In the rows, 128 means zero.
First come named turns, each shown by rows before and after it. For each pair of rows after them, which turns, in which order, take the first row to the second? The first pair is done for you.
J_796 (before -> after):
[135 131 152 122  99 158 127 138 127 153 110 105 115 109]  ->  [159 136 160 104 141 112 132 132 148 134 103 114 134 129]
[159 123 142 170 141 114 173 125 199 124 158 165 119 116]  ->  [121 110 122 178 149 111 165 104 185 122 180 144 149 101]
[179 145 113 139  86 132 125 142 160 130 124 139  80 120]  ->  [169 138  98 124 139  73 125 113 171 106 142 127 135 131]
[153 144 124 140 116 115 131 137 132 117 110 159  94 142]  ->  [127 134 103 138 146  84 126 112 128 106 131 144 140 142]
J_789 (before -> after):
[ 91 121 122 130 114 169  94 126 138 156 153 115 122  78]  ->  [ 99 126 132 128 110 182  93 133 143 157 148 126 113  87]
[141 117 125 153 126 137 133 105 158 121 136 130 142  85]  ->  [144 134 146 139 110 173 131 134 146 134 106 151 116 128]
[122 124 114 145 132 130 125 118 125 139 145 144 111 140]  ->  [120 123 111 145 131 132 125 121 123 138 144 142 113 142]
J_220 (before -> after):
[126 148 127 105 151 105 124 151 122 117  99 132 140 192]  ->  [129 147 123 109 144  99 125 156 116 117  96 133 136 187]
[127 146 104 141 138  97 139 124 120 107 153 175 134 131]  ->  [123 143  95 145 130  95 139 130 109 108 147 169 130 126]
[160 190 127  65 144  71 113 122 196 102 105 169 122 204]  ->  [174 184  97  88 109  45 127 147 162 106  78 157  90 185]
[110 107  95 157 106 148 118 119 113 117 163 143 117 104]  ->  [102 108 103 151 113 159 116 111 120 118 170 144 128 110]
J_986 (before -> after):
[145 135 174  85 139 157 130 126 159 123 124 152 128 159]  ->  [170 134 166  90 145 124 138 132 160 116 114 149 126 148]
[138 135 165  88 146 129 137 149 124 145  86 125 142 177]  ->  [136 135 166  88 143 134 138 150 125 143  87 125 142 176]
[157 139 136 139  99 120 136 159 118 124 103 159  88 136]  ->  [131 140 136 137  94 152 127 157 110 129 110 159  91 147]
J_704 (before -> after):
[101 130 116 152 101 163 120 133 113 149 140 117 109 100]  ->  [110 133 123 150 105 173 121 131 123 146 144 130 104 101]
[107 130 117 130 122 112 120 140  96 113 122 140 124 160]  ->  [101 132 122 123 119 122 119 144  91 125 114 127 127 155]
[110 146 135 104 126 141 124 157 104 133  92 124 123 121]  ->  [119 149 149 102 128 154 122 155 119 130 100 142 117 125]
[136 118 109 123 124 117 126 125 117 125 116 121 126 130]  ->  [134 119 115 115 120 125 125 127 116 131 112 114 126 131]
Now pairs of rows:
Each pair is 2 to 3 turns apart.
[ 98 123 112 141  98 191 124 134 120 140 137 138  90 109]  ->  [110 126 120 106 186 117 124 100 160 105 151 142 157 142]
J_220 then J_796 then J_796
[ 95 122 143 127 113 192 118 121 142 123 169 152 114 133]  ->  [165 134 161 108 143 131 134 134 169 104 139 170 101 148]
J_796 then J_986
[100 106  91 154 102 136 131 121 103 136 126 123 121 101]  ->  [135 113  97 146 107 102 142 142 106 131  95 127 104 113]
J_796 then J_704 then J_789
[131 132 158 127 120 167 125 116 147 137 146 123 125  93]  ->  [141 145 145 112 115 134 135 157 111 144  87 123 105 142]
J_796 then J_220 then J_789
[107 109 146 152 112 171 139 139 127 118 134 135 126 136]  ->  [109 103 118 169 114 135 144 137 118 102 139 141 127 134]
J_704 then J_704 then J_704
[170 131 110 164 109 117 131 125 150  90 147 170  97 106]  ->  [152 134 100 135 149  76 127 127 132  79 128 163 135 160]
J_789 then J_796 then J_789
[ 78 127 105 115 158 119 113 126  97 120 122 112 165 183]  ->  [ 61 121 102 138 136 160 106 113  99 123 152 124 152 157]
J_220 then J_220 then J_796
[137 136 164  92 136 113 132 125 156 145 108  87 144 107]  ->  [134 142 171  99 140 132 126 106 178 136 135 111 146 106]
J_796 then J_220 then J_704
[150 140 123 127 106 114 131 176 103 135  91 127  64 137]  ->  [ 94 120 104 114 128 108 121 149  81 144 109  68 127 121]
J_796 then J_704 then J_796
[148 143 111 164  96 114 134 162 114 116 105 121 107  84]  ->  [ 98 134  85 163 112 109 127 143  93 109 124 110 144 102]
J_796 then J_796 then J_986
[ 97 109 129 115 110 147 118 122 110 157 124 104 136 123]  ->  [112 118 136  98 130 123 123 133 113 151 102 110 138 154]
J_704 then J_796 then J_789
[ 85 134 121 113 135 158 116 106 119 122 151 132 161 148]  ->  [ 98 141 133 112 124 174 116 120 119 125 141 147 139 161]
J_220 then J_789 then J_796
[139 137 158 112 161 138 128 111 144 137 139 112 151 113]  ->  [173 136 135 137 139 101 143 135 132 124 122 129 114 102]
J_704 then J_220 then J_220
[ 72 130  61 143 148  79 127 107 102 100 144 163 139 154]  ->  [ 88 138  96 136  77 155 130 160  79 153  90 137  76 141]
J_704 then J_796
[173 122 122 148 126  94 140 133 142 117 128 133 112  99]  ->  [148 119 110 135 151  76 137 117 135 112 133 116 148 112]
J_704 then J_789 then J_796
[102 127  91 172 128 119 127 117 118  92 164 167 122 157]  ->  [124 133  91 173 115 110 135 142 113  98 136 170  96 161]
J_796 then J_796 then J_220
[160 109 122 121 102 115 133 158 119 132  65 120  99 125]  ->  [147 105 115 106 150  74 131 129 132 118  85 110 151 134]
J_704 then J_796
[114 121 126 137 150 115 142  95 138 104 174 144 165 123]  ->  [115 125 140 140  87 177 146 136 108 146 134 123 113 107]
J_704 then J_704 then J_796
[ 92 116 144 115 160 159 155 117 111 119 143  94 166 116]  ->  [153 135 177 100 165 147 165 144 135 114 109 126 131 137]
J_796 then J_796
[141 109 116 147 105 124 131 137 117 134 129 102 124  86]  ->  [176 122 150 120 138 108 133 140 148 124 114 117 128 115]
J_704 then J_789 then J_796
[ 70 154 127 113 131 176 111 147 102 119 117 178 125 229]  ->  [ 61 135  96 151  72 188 118 159  66 140 112 146  94 170]
J_220 then J_789 then J_796
[118 112  89 141  82 125 154 147 105 121  83 127  86 128]  ->  [171 118 112 130 126  82 160 128 156  95  94 149  98 122]
J_796 then J_789 then J_789
[121 128 134 123 122 160 123 128 119 137 131 127 123 148]  ->  [137 122 124 125 148 113 128 111 135 118 143 116 143 126]
J_796 then J_789 then J_789
[163 142 137  95 169 101 125 148 105 134  80 113 156 178]  ->  [ 97 131 138 122 113 207 105 133  90 162 123 107 147 145]
J_796 then J_220 then J_796
[128 140 146 134 124 152 127 126 151 118 140 145 112 142]  ->  [121 136 139 137 135 134 125 112 154 111 152 142 127 136]
J_796 then J_796 then J_220
[128 129 102 133  96 133 164 160 118 137  82 123  89 105]  ->  [ 69 119  74 126 129 122 150 124 106 128 115 104 150 114]
J_796 then J_796 then J_986
[187 154 143 137 100  75 145 153 121 138  92 132  64 122]  ->  [143 134 140 172  93 128 129  96 148 134 179 130  92  56]
J_796 then J_796 then J_789
[100 117 140 117 137 124 103 141 108 135 139 108 138 123]  ->  [117 126 158 114 125 149 103 154 117 142 130 122 117 128]
J_796 then J_220
[132 132 129 127 118 176 124 142 116 120 136 150 112 163]  ->  [102 119 100 129 122 159 123 135  89 119 140 119 139 159]
J_796 then J_789 then J_796
[127 135 109 142 123 130 122 152 124 122 114 136 115 155]  ->  [110 122 103 143 127 128 118 134 123 133 128 100 143 122]
J_220 then J_789 then J_704
[207 117 145 138 141  37 165 146 143 116 125 120  89 100]  ->  [132  98 117 177  68 125 149 138  97 149 157  92  73  54]
J_796 then J_796
[176 156 115 135 122  90 148 179 105 108  69 173  80 185]  ->  [ 96 121  49 167  99  78 143 151  52 121 105 107 123 125]
J_789 then J_796
[105  94 109 187  84 149 149 110 141 111 173 161  96  99]  ->  [150 107 107 181  80 115 164 143 134 110 127 164  67 113]
J_796 then J_220
[ 99 135 111 132 143 121 122  95 121 111 160 147 166 142]  ->  [132 141 109 145 137 101 128 105 131  99 154 170 141 141]
J_789 then J_704 then J_220
[111 126  37 185  95 103 146 116  81 133 156 156 111 105]  ->  [155 149  80 170  73 135 151 156  92 146 119 179  59 132]
J_220 then J_796 then J_704
[134  98 131 151 133 109 128  80 173 122 157  85 133  40]  ->  [148 101 135 144 149  91 129  81 181 114 151  91 137  50]
J_796 then J_796 then J_796
[ 98 114 126 117 152 104 129 123  95 135 133 128 182 189]  ->  [137 131 167 104 123 145 132 156 106 158  96 143 131 199]
J_704 then J_796 then J_796
[152 136 151  81 129 127 145 153 145 170 111 120 118 101]  ->  [140 131 139  84 120 131 142 153 132 171 108 106 120  95]
J_220 then J_220
[121 125 164 105 145 140 127 111 144 144 138  93 157 115]  ->  [118 127 166 119 134 162 124 105 153 140 155 113 145 112]
J_704 then J_796
[139 128 137 109 129 145 116 130 148 103 155 146 124 129]  ->  [122 128 123 121 115 150 115 135 128 102 151 149 118 143]
J_704 then J_796 then J_789
[157 140 144 164  95  95 122 141 188 134 129 144  87  68]  ->  [140 130 117 169  92  66 126 145 156 139 116 115 102  62]
J_704 then J_704
